128 stands for zero in the data rows.
Each row below has a hidden score, from 0 to 40, with 20 about the middle. What is it? The score is a weighted sum of the row's numbers plus the product of two more (or one squared), each taken from its middle value.
[ 98 108 101 101 107  82 105 118 139  80 118 106 146 125  94  73 116 147
 146 110 172 131 143 132]: 14
[110  74  88 111 180 165 167 145 146 136 131 112 136 127 109 141 119 122
 101 144 120  81 118 139]: 11
[143 132 117 102 138 104  79  81 116 144 133 106  99 118  90 104 148 124
 123 104 189 134 119 150]: 26
[133 157 134 124  87 117  94 111 163 127 108 130 141 150 153 145 112 126
  91 105 100 125 163 172]: 27
[121  98 115  78 183 167 123 160 157 153 118  82 131 119 133  92 156 136
 129 113 144 120 101 103]: 18
[123  89 108  91 198 156 142 159 156 130 111  86 132 112 118  90 153 131
 147 139 114  84  88  72]: 14
[132 120  99  80 133  95  76  72 160 115  86 116 126 122 126 121 167 163
 144 134 149 130  92 117]: 24
[187 193 189 168 140 112 123 191 173 106 123 131 156 166 138 118  54 118
  96 103  77 181 172 145]: 28
[120 113  91  65 111  71  85  83 119 104 121 103 117 128  95  79 147 145
 132 114 163 153 131 137]: 22
[139 134 181 179 110  86 115  84 154 125 166 132  95 126 112 155 118  91
 126 122 176 125 115 106]: 18
[109 126 128 104 133 187 140 144  97 123 116 134 125 127 170 151 154 124
  93 101 124 177 151 161]: 13
[102 123 102  89 131  88  94  78 144 102  95 138 123  88 161 159 160 146
 172 179 126  73  79 125]: 18
[133 114 174 200  84 146  99 117 111 153 177 165  35  89 122 163 106 105
 160 116 127 139 147 152]: 27
[134 131 129 109 149 154 142 134 100 121 102 120 147 140 174 133 161 126
 106  95 139 136 153 122]: 15
[ 87 127 109 116 115 102  96 106 114 118 107 156 124  84 179 170 156 127
 190 224 100  69  71  97]: 25
[ 83  65  58 122 186 165 192 160 107 136 128 113 148 136  98 148 125 105
 105 165 110  66 110 130]: 14
[104 118 116 108 114 150 133 135 136  99 148 102 138 176 147 156 152 145
 127 135 132 134 124 110]: 21
[169 159 139 146 128 132 117  94 143 134 144 112 155 150 131 128 111 127
 104  92 161 134 111 126]: 18
[103  99  84 103 168 181 158 148 136 126 146 107 130 161 129 131 132 117
 106 142 158 105 103 133]: 17
[ 94  86  95  62 107  73  99  98 123  93 125 104 126 137  98  73 141 157
 150 119 152 147 134 135]: 17
[133 105 134 106 115 148 134 136 111 127 138 111 123 168 188 155 165 139
 143 109 144 162 146 136]: 31
[132 142 158 154 117 121 124 119 105 133 177 143  76 149 113 164 122 136
 132 101 165 143 136 129]: 28
[203 199 178 172 144 108 127 185 153 113 125 146 151 172 138 119  58 133
  97  83  97 182 163 130]: 39
[ 72  67  79 105 184 154 181 157 110 155 134 114 153 132 106 145 116 103
 107 163  98  81 130 145]: 15
[ 77 128 123 113 100 102  82 107 110 130 130 170 107  90 188 181 154 140
 206 221 118  88  70 130]: 24
[138 144 134 108  73 123 107 102 168 143 114 132 144 167 136 138 114 125
 114 121 116 127 159 160]: 25
[147 138 130 101 156 117  90  78 113 154 133 109  98 130  97 109 148 133
 123 113 178 147 117 144]: 26
[101  93 113  90 121  84  92  96 100 114 103 110 146 138 107 101 110 140
 127 121 182 133 174 122]: 16
[152 133 143 135 105 116 107 107 150 136 104 134 166 142 150 138 129 114
 102 122 126 131 130 161]: 21
[ 83  74  74  97 132 140 104 123 150 115  79 131 148 140 104  95 108 122
 126 138 193 152 121  96]: 12
[116 157 129 139 120 176 167 142  78 111 104 127 142 135 190 173 140 130
 111 112 123 163 156 159]: 18
[132 112 133 117 169 130 163 163 106 158 150 109 113  95 133  83 148 126
 149 121 123  99  83 107]: 18
[116 142 114 107 128 127 109  97 150  95 115 114 131 145 136 158 163 145
 142 163 160 109  88  87]: 19
[124 125 176 195 138 124 137 105 162  86 163 155  45  84 105 152 120 118
 150 127 131 118 105 110]: 12
[ 78  77  65 113 166 171 191 149 104 136 148 120 156 144 107 147 123 120
 118 134 134  89 109 150]: 12
[157 124 130 114 170 145 128 101 149 128 125 123 102 126  89 104 154 145
 124 110 183 127 100  97]: 14
[118 113 126 101 138 194 159 143 128 111 125 110 161 163 150 125 153 115
 128 100 149 135 149 135]: 10
[188 200 190 170 142 120 114 182 151 118 147 146 162 169 139 119  57 124
 106  83  96 180 177 151]: 31
[119 131 110 143 126 151 190 184  58 127 181 141  78  49  94  68 172 154
 124 124  57 107  82 109]: 19
[165 169 172 156 133 131 102 163 149 106 148 127 152 167 126 103 100 127
 113  89 123 163 163 139]: 20
[147 125 159 158 130 121 102  93 144 145 133 168  99 107 104 162 123 113
 154 124 162 132 118 156]: 18
[ 82  83 100 102  96  53 116  94 118  83 108 122 143 117  99  69 101 154
 142 129 163 144 148 124]: 10
[154 155 144 156  58 104 116 103 160 135 110 123 168 157 121 139  99 127
 106 122  89  90 171 140]: 26
[ 74  72  58 117 176 168 181 163  89 154 130 128 138 133 116 156 119 102
 108 148 117  75 125 150]: 19
[136 119 111 138 132 149 199 184  82 119 159 129  95  57 100  76 163 143
 141 130  73  92  68 110]: 13
[ 98  67  68 100 168 160 176 149 132 162 110 103 142 154 117 129 132 127
  99 171 109  90 109 110]: 18
[ 70 131 112  92 108 116  81 112 131 130 101 150 114  92 183 172 151 122
 170 215 101  97  78 130]: 31
[151 146 133 119 152 132 135 113 112 137 142 135 123 130 141 139 160 132
 110  96 161 163 135 113]: 24
[148 156 129 138  56 114  98 105 161 129 115 122 156 148 123 132 115 125
 105 114 117 101 164 142]: 26
[108 121  99  88 176 162 124 128 173 118 133 100 111 119 140 132 117 120
  98 159 112 115 113 138]: 18
[163 157 167 147 156 121 134 181 156 126 150 113 157 161 155 108  70 126
 109  89 114 179 158 150]: 29
[ 83 126 126 113 121 102  93  70 110 151 129 155 136 105 164 169 142 124
 195 179 127  94  94  89]: 22
[202 204 158 166 153 110 119 155 169 122 116 143 147 154 116 127  79 128
  91  91 103 163 159 138]: 39
[146 166 161 155 172 126 136 173 146 129 137 148 105 123 123  99 110 147
 133 106 154 119 106  96]: 17
[ 88  78  53 124 177 174 187 159 116 139 118 120 146 131  92 154 130 119
 100 173 125  72 105 130]: 13
[141 145 116 101 177 137 111 126 139 111 111  88 122 125 137 104 170 156
 114  98 181 126 120  97]: 28
[ 74  51  74 126 181 169 197 167 105 173 128 122 138 138 111 143 128  98
 123 172 115  71 128 149]: 21
[167 154 143 143 160 132 130 169 136 128 119 143 108 127 109 102 131 149
 116  91 161 126 125 101]: 23
[129 135 123 117 194 161 138 152 129 128 136 103 105 122 118 103 174 153
 130 104 161 127 103 107]: 28
[ 70 117 119 121 107 105  86 104 105 135 128 157 115  93 190 170 156 122
 197 215  88  76  92 116]: 35
[154 169 144 116 154 126 108 140 130 128 128 107 149 140 144 110 128 120
 109  86 122 167 169 133]: 30
[137 130 111 151 130 152 204 190  61 135 174 148  73  48  92  70 173 158
 142 129  78  90  74 116]: 17
[150 163 135 146  51  98 111  95 147 125 119 141 173 153 125 141  98 121
  97 122 105 101 162 144]: 28
[170 146 145 152  74 114 118  84 165 127 122 106 175 157 125 126 108 112
  98 118 136 110 134 133]: 25
[123 119 110  92 174 139 140 125 166 130 126  99 110 111 146 112 122 108
 100 146 111 130 115 119]: 19
[ 87  94 100 103  88  51 123  97 107  79 125 128 139 110  82  81  94 164
 141 135 180 142 147 145]: 9
[110 136 121 125 120 174 166 152  78 119 120 131 134 136 180 171 141 125
 105 111 119 176 161 170]: 19
[ 96  78  81  82 144 176 164 137 157 147 121  81 142 169 139 117 130 136
 148 155 116 102 116 117]: 17
[165 156 135 143 144 133 130 174 123 121 136 152 116 114 109 103 130 147
 115 109 146 132 106  84]: 18
[142 157 145 149  63 109 114 106 151 141 117 137 150 161 132 140 102 133
 114 115  94 103 164 155]: 29
[119 126 140 134 120 174 164 143  67 126 125 134 149 138 179 168 146 118
 117 110 118 165 167 158]: 15
[139 124 171 196 108 123 118 106 136 132 167 154  62 110  99 158 118 106
 139 126 154 120 138 137]: 21
[141 165 142 145 102 120 106  87 155 112 131 121 154 152 142 135 117 127
 111 120 129 115 139 138]: 24
[105 101 108 102 162 133 123 118 126 119 101 106 159 136  99 106 127 145
 132 105 176 149 140 112]: 22
[121 140 135 131 128 172 157 140  77 137 115 135 131 142 187 176 145 131
 110 101 124 167 158 177]: 21
[141 107 120 130 130 125 192 176  98 124 153 136  85  73  88  64 180 162
 144 119  90 111  74 105]: 13
[131 114 116  90 112  93 143 129 161 125  84 105 108 112  74  64 161 157
 138 115 139 146 123  99]: 21
[108  94 114  82 103  80 148 140 145 122 105  92 123 113  85  48 142 146
 153 112 125 156 140 117]: 20
[129 107 139 131 168 137 150 165 179 156 107 111 152 155 133 126 119 109
  99 128 154 131 109 148]: 14
[117  82 100  82 184 166 129 152 159 137 110  97 126 121 121  99 150 140
 146 145 116 112 112  94]: 16
[ 99 112 107  71 109  74  97  85 132  93 136  89 134 134 123  86 152 140
 154 118 145 141 119 143]: 19
[147 136 144 129 112 118 108 109 155 126 106 137 151 162 149 132 120 118
  99 116 113 121 141 145]: 27
[ 78 117 120 116 100 103  91 101 103 137 123 168 121  86 185 182 150 135
 203 216 111  78  78 122]: 24
[104 131 109 103 140 110 119 104  90 133 137 170 100 103 134 153 167 146
 173 185 124  78  84  94]: 20
[ 86  92  84  99 116 104  98 106 131  84  86 129 135 136  96  81 108 151
 145 121 199 149 116 101]: 10
[121 127 134 130 124 160 156 144  96 118  93 116 144 133 187 161 150 113
  99 124 105 162 163 143]: 16
[139 112 160 208  67 142 110 115 127 134 171 165  38  86  99 170 113 117
 147 108 139 136 140 142]: 19
[144 131 169 193 102 129  99 102 113 137 164 153  54 113 132 160 116  89
 139 107 140 130 145 136]: 33
[127 159 148 148  51  96 116  98 158 141 125 141 165 163 139 149  88 122
 100 124  87 104 173 155]: 36
[120 133 141 139 136 137 120 118 147 146 158 120  55 103 142 134 115 107
 131 127 123 139 137 129]: 26
[ 95  99 104  68  74  65  93  91 112  94  95 118 125 123  98  84 106 149
 130 131 150 168 164 139]: 14
[151 131 162 175 108 125 117 114 111 144 167 141  56 126 105 167 131 124
 131 102 170 126 150 133]: 27
[125 152 120 112 130 108  82  71 135 130 115 130 145 119 134 169 137 146
 172 146 146 125  73  68]: 36
[130 121 135 137 173 144 143 174 173 149 132  85 146 135 121 114 122 125
 101 117 170 136 107 124]: 24
[150 129 158 125 139 139 133 122  99 144 116 116 158 142 196 137 150 111
 109  72 139 146 158 172]: 19
[132 179 132 139  74  94 101  85 159 105 115 122 163 153 122 162  98 136
 107 131 106  94 141 115]: 20
[105 132 137 154 131  97  89  96 130 119 138 168 118 119  89 173 136 122
 172 170 130 120  84 124]: 23
[154 151 152 132 140 172 150 133 118 151 139  99 146 136 165 125 152 124
 104  80 113 173 169 139]: 21
[149 135 153 153 101 130 119 114 134 150 158 118 134 138 123 128 108 125
 131 111 138 102 139 122]: 21
[150 115 123 100  61 109  89  97 149 148 115  86 151 141 118 105 149 108
 104 123 145 127 155 138]: 26
[136 122 118 147 138 168 185 182  86 153 147 134  96  90  92  82 170 160
 138 122  99 115  82  97]: 17
[169 160 152 143  90 147 106  95 179 160 134 109 134 170 132 134  97 127
 107 106 170 135 113 164]: 26
[ 78 125 128 116 102 109  90 101 111 140 131 172 119 100 183 172 154 122
 188 204 113  94  83 132]: 32
[158 146 156 127 136 121 112 171 162 126 103 130 138 143 117  86 113 125
 107 102 136 151 142 118]: 15
[183 209 177 163 141 118 114 190 153 113 134 149 148 173 141 117  51 130
  88  98  85 200 166 145]: 28
[191 186 186 156 139 119 119 188 154 124 138 152 149 173 129 114  60 127
  94  90  89 195 174 158]: 28
[ 72 123 125 106 119 111  77 108 102 144 122 166 104  86 178 167 158 131
 197 221 102  81  86 119]: 32
[114 132 130 114 127 184 150 156  78 148  99 131 131 135 194 169 141 116
 108 111 108 171 172 178]: 20
[177 183 183 162 130 130 109 166 149 130 134 145 159 167 132 114  77 132
 102  94 116 175 167 147]: 20
[ 84 119 126 117 122 102  95  96 104 147 127 162 109  94 168 166 163 134
 193 198 111  80 100 115]: 26
[ 72 123 114  98 125  98  94 107 107 109 121 150 112  89 169 165 153 120
 185 197  90  77  88 106]: 24
[150 120 152 155 100 120  98  77 115 159 156 136  84 116 101 138 134 127
 131 110 181 148 121 140]: 22
[102 114 114  83 137 102  94  98 107 132 116 112 131 128 111 102 117 152
 124 117 181 150 159 154]: 19
[186 199 186 176 151 105 122 164 161 108 137 141 146 161 135 115  68 124
 103  85  99 175 165 131]: 26
[193 192 178 153 143 112 122 184 165 119 121 149 155 164 131 120  57 131
  95 102  98 188 157 150]: 32
[115 155 124 121 120 110 119  98 134 121 125 167 112 115 161 161 142 141
 171 183 159 108  59 123]: 19
[ 92 126 120  81 144 121  78  97 100 133 107  96 135 136 131 119 116 151
 123 115 167 147 158 153]: 23
[ 80 127 116 110 109 110  89 102 114 117 116 155 129  90 175 175 152 137
 181 214 111  81  75 106]: 21
[ 98  82 108 101  84  75 112 102 108  99 106 127 147 116  86  80 104 156
 148 130 181 138 167 141]: 10
[152 135 164 139 159 136 100 110 147 127 138 135  92 107 108 119 134 126
 139 107 162 136 118  77]: 14
[126 101  86 116 171 152 153 134 153 129 133 106 131 128 111 127 130 131
  92 155 136 107 111 110]: 12
[138 119 120 100 104 145 128 114 155 142 114 113 171 155 154 106 117 111
  98 142  92 146 128 126]: 32
[ 80 128 112  96 128 103  89  91 135 114 114 153 105  91 164 160 164 158
 184 197 131  83  74 124]: 20
[196 181 191 168 135 111 135 183 147 128 137 152 173 171 131 116  51 122
  95  90  87 191 173 144]: 26
[103 115 122  68 113  77 130 127 157 126 108 104 114 123  94  63 141 157
 150 110 142 173 133 129]: 25
